In the data rows, the value 128 means zero.
Here is a table of points, one per row:
[113 112 112 138 122 129 124 186 152 126  58  72 125 128 159  87 105 111
 117 112  82 101  94 167  99 129 158 128  89 183 119  83]
[129 126 134  90 159 139 108 116 123 104 102 197 146  87 127 170 145 182
 127  92 112 167 104 175 123 130  81 149 246 131  98 143]
[115 124 181 161 118 147 112 130 106  83  92 176  97 113 183  82 123 132
 133 125 107  88 166  77  93 134 154  93  89 154 161 161]
[142 249  80 221 168 160  89 122 114 136 105 117 130  78 128  99  67 173
 134 123 100  99  64 125 123 113 132 124 124 135 148 140]
[118  99 111 119 111 150 107 115 116  91 118 132 171 159 140 113  75 176
 148 135 136 200 155 135  98 129  96 155 127 128 132 173]
[129  88 128 203 133 120 128 137 137 159 117 120 124 158 130 210  70  86
 114 119 117  83 144 123  83 136  78 143 153 154 133 136]
[119  86 100 112  75 143  69 121 147  79 103 106 137 119 170 114 133 170
 162 146 110 166 144 137  91 116  90  82  96 107 122 150]
[111 113  97 119 115  71  93 130  95 123 118 115 110 155 110  96 138 152
 135  95 121 127 147 121 129 125 103 182 108  59 109 150]
[124 109 101 194 108 132 155 111  97 156  69  79  97 124 146 138 100  86
 108  82  96 134 145 127  99 185 184  95  87 110 114 111]
[142 142 121 185  99 146 132  89 199 153 122 117 189 134  95 134 142 112
 132 123 141 164 139 110 164 128 108 106 155 167 108 149]
[117 166 101 170 187 128  83 117 142 138 152  88 101 133 105 170 133 155
 162 146 137 101  95 107 214  72 101 200  93 150 155  94]
[118 112 127  92 106 106 151 148 132  88  92 102 155 126  49 157 101 119
 171 122 105 110 142  78 108 214 156 196  86 177 139 137]
[ 96 147 190 138  86 149 153 163 160 120 140 178 112 173 128 130 173 135
 115 146  73 156 103 104  85  92 201 119 153  83 128 119]
[132 111 132 111  78 109 110  95 106 127  95 112 117 129 112 108 150 157
 130  78 146 136 153 162 100 139 117 191 154 102 143 131]
[140 133  85 156 116 152 194 151 157 118 134 163 102 155 126 144 115 100
 124 176  97 180 123 141 181 125 161 131 148 113 160 146]
[185 126  91  57  84  89 164 131 130  91 112 152 130 120 133 154  60  97
  91 133 134 104  81 163 163  87  97  64 122 115 104 104]
[139 199  90 171 110 112 191 117 157 152 160 165 157 137 103  87 160 135
  98  97 127 178 103 127 109 163 166 119 169  81 120 110]
[140 118  75  90 149 158  97 108 108 111 114 135 119 149 105  86 107 153
 105 184 115 115 158 136 102 155  91 163 104 111 115  97]
[162 135 160 187  97 175 180 145 183 119 127  78 143 124  88  74 131 157
 123 144 108 131 118 100 193 101  89 126 136 118  95 130]
[206 149 135 148 113 131  92 138 190  95 135 173 107 184 108 153 144  63
 135 138 107 166 139  95 186 162 102 118 128 150 103 139]
[123  88 104  75 137 169 117 128 147 184  62 183  80  86 114 152 183 119
  94 139 133 157 119 152 142 101  66 118 132 117 127 157]
[104 139 135  86 132 142 152 139  91 151  94 165 128  76 120 171 127  74
 155 168 140 176  98 101  97  99  76 159 155 101 122 168]
[117 130 110 180 104 107 193 168 107 117  94 122 128 153  97 112 194 101
 134 143 105 132 140 110 208 157 160 120 189  92 168 148]
[120  92 165 102 177  95 214 112 141 126 134 189 131 107 140 109  90  87
 130 115 133 113 119 150 167  81 134  94 154  92 136  94]
[100 168 152  73 126 113 142 119  79 130 115 181 126  82 158 115 173 118
 126 178  67 187 169 116  99 144  61  95 163 125  98 113]
[105 228 136 195 122 173 117 134 152  56 177 123 121 160 135 177 120 174
 112  87 161 103 117 142 137 120  73 178  97 141 102 121]
[125 188 136  81 154 154  97 117 134 178 134  86 153 104 120 195  94 177
 116 159  59 107 169 122 143  81 193 140 138 168 146 127]
[141  97 119 108 119 101 106 120  81  99  99  72 126 129  90 123 135 180
 131 115 163 153 145 140 100 175 106 121 186 120 118 151]
[168 216 113 119 112 146 117 114 119 170 145 101  66 117 132 169  71 168
 178 104 141 128 159 111 161 148 166  93 140 117 108 128]
[195 190 139 123 110 202 128 132 175 102 117 119 106 114 125 109 137 104
 111  58 116 146 131 115 132 129 143 118 145 119 197 113]
[174 162 159  69 126  82 145 132 142 119 124 182 182 120 121 126  91  81
 155  98 188 134 120 124 127  84 131  76 134 131  77  87]
[130 103 134 144 116 206 153 116 151 117 182 132 132 141 100 162 163 140
 127 143 129 140  90 155 125 138 169 100 136 132 157  90]
[107 150 197 124 160  71 188 110 140  83  58 132 122 133 116 130 108  97
  98 137 180 128  84 120 121  74 117  76 182 144 168 102]
[149  89  97  95  87 168  83 110  85 127  90 139 100 116 133 101 128 102
 137 149 154 126  87  81  91 104 139 220 160 113 106  85]
[130 114  91 155 155  81  95 107 147 126  89 124  95 107 139 106 160 100
  95 190 135 153 151 193  85 133  86 162 150 167 118 138]
[114 134 154  88 100  78 123 126 141 108 147 176 165 164 132 156 102  95
  99 107 156  71 122 170 112  95 117  69 167  99 175 107]
[140 118 156 132 172 144 139 210  45 129 147 174  95 140 123  53 110 144
 113  83 164  79 140 109 144  95 162 138 103 139  77 243]
[122 102 133 127 137 107  99 119 113 130  93 106 100 140 135 112 121 177
 105 210 162 182 182 128 109 126 114 121  88 101 117  95]
[195 109 140 131 128 113 124 143 191 139 158  50 148 133 130 105 156 105
 123 136  98 113 137 133 149 129 140  67 149  87 115 166]
[ 99 132 224  68 158 133 107 110 143 142  86 112 141  96 129 121 132 139
 117 112 145 134  88 168 184 149  85 165 144  90 114 164]
[175 142 117 173 179 109  56 149  87 142 134 155 105  93 134 198 178 154
 129 129 121 109  96  77 154 119 221 111 150 107 131 130]
[157 133 165 131 118 129 117  96 128  82 131 144 170 144 121 150 170 126
  88 168 117 129 136 155 213 168 216 109  96 141  88 101]
[104 137 110 117  95  79  82 125  86 123  99 140 155 104 112 111 105 171
 130 155  97 150 128 180 106 121 136 120  93 104 128 196]
[ 97  94 105 181 160 133 145 100 166 173 109 169  93 141 156 150  75 119
 159 123  97  66 161 129 158 140 131 132 134 121 101  81]
[126 102 112 133 173 179 111 124 122 111 133  93 133 133 133 110 123 148
 192  90 147 233 155 157 100  92  99 133 161 113 121 121]
[158 109 177 117 108  85 137 126  80 142 190 146 114 101  94  95 114  81
 115  91 192 104 106 136 147  72 130  71 165 134  81  79]
[132  89 154 169  90 138  82 119 109 122 131 151 119  93 107 106  66 149
 191 154 128 137 113 159  90 214 102 140 152  78 129 107]
[112 107 139 120 136 159 171 109 146  96 114  89  95 116 130 143  91 103
 137 118  85  96 181 169 107 152 148 168  94 183 116  79]
[114 115 106 104 100  58 161 176 119 139 138  73 127 139 105 188 105 161
 121  87  65 139  81 169  79 130 134 150  94 184 121 142]
[128 104 130 115 114 111  85 100 135 150 103 114 154 139 132  99 163  98
 202 134 105 140 111 216  93 120 122 170 112 133 130 144]
[245 163 145 140  92 181 189 146 141 177 158 119  86 136 149 130 149 173
 146 165 177  93 151 108 102 136 127 109 108 138 169 152]
[148  76 142 157 133 125 109 123  79  91 115 120  97 110 145 163 148 162
 113  97 165 113 145 133 120  75 209 141 111 190 138 139]
[101  95 146 157  94  94 124 129 154 122  85 153 102 157 135 121  98 169
  90 109 154 117 189 112 153 127 131 138 146 228 133 147]
[124 184 115 152 136 166  71 238 106 184 179 136 148 126 187 122 107 115
 103 124 129 131  98 147 174 139 151 157 129 193 186  99]
[144 120 165 109 154  88 175 103 110 126 145  94 216 129 144 114 114  87
 143 137 133  75 122 134 164  86  84  69 115  76 213 116]
[129  93 114 184 132  96 204 121 107 111 153 121 121 112 240 189 138 186
 171 137 162  89 107 101  90 116 155 129 101 126 108 128]
[ 92 125 117  63 165 160 126 131 101 112 131  97  74 143 141 108 118  96
 149 117 158 184 135 160 112 149 147 153 176  92 145  93]
[ 85 188  91 122  76 133 136  92 162 110 197  71 133  79 100 144 192  50
  77 125 173 106 154 134 120 113 138 116 108 121 125 119]
[121  85 100 107 113 121 145 217 116 131 133  79 164 109 169 160  94 139
 146  88  97  93 204  76 139 147 104 184 105 111 132  70]
[148 100 129  81 182  91 146 131 214 172 137 116 127 139 228 104 163 164
 167  74 170 124  85  87 117 156 147 157  89 168 102 142]
[138 122  74 100  83 103 148  84 235 112 186 141 101  89 110 105 120 126
  92 164 124 120 112 130 159 145 162 128 132 104 153 147]
[ 94 155 160 107 147 127 121  81  51 158 159 144  80 158 123 111 130 161
 169 113 193  95 153 102 150  94 134 105 108 183 198 186]
[106 103 102  99 133 191 114 146 113 178  74 195 191  93  73 141 168 162
 132 146 170  94 144 176 117 132  68  81 145 114  88 109]
[165 147 173 177 110 179 167 173 117 113 128 113 170 122 118 152 163  97
 112 198 120 124 151 145 160 138 141 141 167 134 126 101]
[134  89 130 146 150 153 174  69 107 180 159 102 175 135 136 106 100 107
 126  85  78  91 164 160 106 152 187 203 113 169 104 113]
[114 145 118 120 103  93  98 128 106 139 122 121 144 125 127 114 140  96
 144 148 146 130 169 117  73  73 106 230 113  75 113 121]
[ 87 115 125 154 207 125 109 163 149 107 111 133  91 162 100 101 104 105
 160 116 147  84 209 137  77 145 190  69 118 171 143 168]
[120 100 172 106 130 129 108 101  95 120 137 123  66 155 155 105 135 180
  71 121  94 145 111 136 111 135  93 169 147  77 111 110]
[115 190 105 114 113 137 115  95 126 171 119 170 148 186 173 176 113 179
 182 121 162 137 126 108 194 154 190 121 109 115 132 130]
[111 131 104 111 121  75 147 127 112 118 172 147 149 135 125 129  93  84
  78 100 139 134 112 172 206  94  62  72 110 167 159  96]
[112 120 101 103 153  95  83 135  82 126 102  84 143 152 125 103 152 174
 128 157 124 103 148 170 123 153 102 131 176  91 132 103]
[152 123 108 119 196 165 103 108  64 102 161 134 136 169 204 139 144  69
 116 152 101  91 122 145 105 149  88 131 131 124  94 246]
[ 90  77 143 110 151 174 103 109 108 163 125  90 139 173  99 123 103 190
  60 162 166 186  97  70 102 170  99 111  88  79 135 128]
[147 161 142 121 122 125 125 161 242 129 132 108 144 135 121 175 144 125
 127 141 127 143 137 125 126  75 163 137  91  56 132 166]
[141 125  67 117 100 103 100  80 172 108 213 155 175  69 120 104 151  99
  64 113 155 132 103  76 140 203 145 137 155 153 215 125]
[107 135 157 102 162  88 123 144 150 126 138 207 162 126 101  92 101  85
 125 128 152  73 119 144 114  80 132  76 106  96 149  88]
[111 134  85 121 119 144 149 151  92 149 158 155  72 178 120 136 179 165
 173 107  70  82 109 115 119 131 141  85  78 192 141  86]
[123 113 168 101 143 149  81  98 106 150  83 163 113  92 108 126 156  71
 142  90  82 156 108 150 171 143  65 137  90 105 117 164]
[121 111 131 118 119 108 126 139 201 130 208 149 143 102  92 103 103 145
 103 180  89 170 116 112 126  89 213 153 126 138 112 152]
[115 112 139  98 118 135 113 134  78 162 163 129 102  91 127 107 117 142
 110 129 143 155 150 218 132 138 123 141 107 104 132 145]
[103 109  85 144  96 125  99 125  97 141  98 104 146 178 164 111 152 103
 108 147 178 178 121 169  90  74 120 153 128 136 114 139]
[ 99 151 123 109 190 109 141 118  76 146 132 152  82 158 164 111 139 170
 147 134 165  65 125  86 123 112 104 142 174 152 180 178]
[117 104 125 120 130 153 176 147 125 154 167 106  84 100  90 176 155 113
 132  93 150  95  84  86  94 162  94 109  70 154 127 183]
[119 109 162 114 113 121  84 125  98 162 142  81 103 163 117 109 107  75
 191 185 139 241 103 124  99 151 106 124 119 160 115  96]
[ 77 118 175 151  76 167  90 100 156 182  98  93 175 136 160 146  96 123
  63  99  72  99 147  71 122 101 107 122 185 167 101 102]
These points spread out most along one direction. Take the direction at right angles to it along which they spread out most. Then take the direction at right angles to both along which they spread out most. Go by this last direction. Where along it does each point below lie, from 0 to 99? The average is 50, and the first point in the table lies past the average. One standard deviation of the points above along it is 16.
[122 118 145 109 131 140  93 111 115 119  99 128 125 145  91 110  88 101
 153 184 173 100  81 150  99 192 128 199 130 101 120 136] -> 55
[220 195 148 169 157  71 118 140 155 143 183 133  80 187 109 114 177 174
 149 143  99 110 142 102 105 124  91 127 136 172 153 138] -> 47
[100 120 128 121 164 165  94 123 128  92 112 104 115  85 159 127 137 123
 137 117 159 202 215 170 109 147 127 112 110  90 118 111] -> 60
[119 157  87 121 108 183 123  85 149  87 140  84 136 165  78 134 155 104
 132 122  92  96 118  94 128 100 163  76 152 111  83 151] -> 65
[116 119 120 166  92  95 159 133  85 166 109  86 129  91 139 130 116  98
  91 113  94 154 124  84 125 178 141 171  74 147 109 109] -> 64
[162 170  95 106 125 149 192 149 160 106  80  93 203 133 120  89 162 118
  87 164 149 149  98 113 158 135 181 129 108 114 129 112] -> 73
[138 113 118  87 136 105 202  97  96  85 153 154 164 130 116  96 121  92
 159 136 101 120 117  87 157  54  81  72 123 133 110 110] -> 31
[135 117 133 177 107 159 161 156 174  95 149 197 152 172  97 141 159 129
 125 106  84 155 128 125 132 133 122 163 117  99 161 128] -> 70
[ 98 164 129 112 171 115 176 163 142 133 141 133 123 124 163 165 156 152
 107  92 140  93  88 100  94 241 114 124  86 139  75 133] -> 43
[169  89 146 141 194  76 107 100  89 121 134 190 184 120  90 130 115  87
  96  82 140 147 120  85 123  68 134  71  97  91 171  79] -> 27
[ 94  63 148 158 108 145 110 157 160 138  94  99 111  90 160 148 128 140
 167  92  91  70 117 114 138 104 127 117 132 168 138 118] -> 44
[ 88 111 127 142  96 130  87 171 160  93 179 106 120 123 124 134 141  99
 122 174 132  99 137  84 197 140 152 101 191 118 101 127] -> 62
[ 87 154 126 184 149  70 183 126 127 120 156 112 120  56 153 110 147 197
 176 117 133 129  77 101 124 168 109 101  86 179 101 124] -> 41
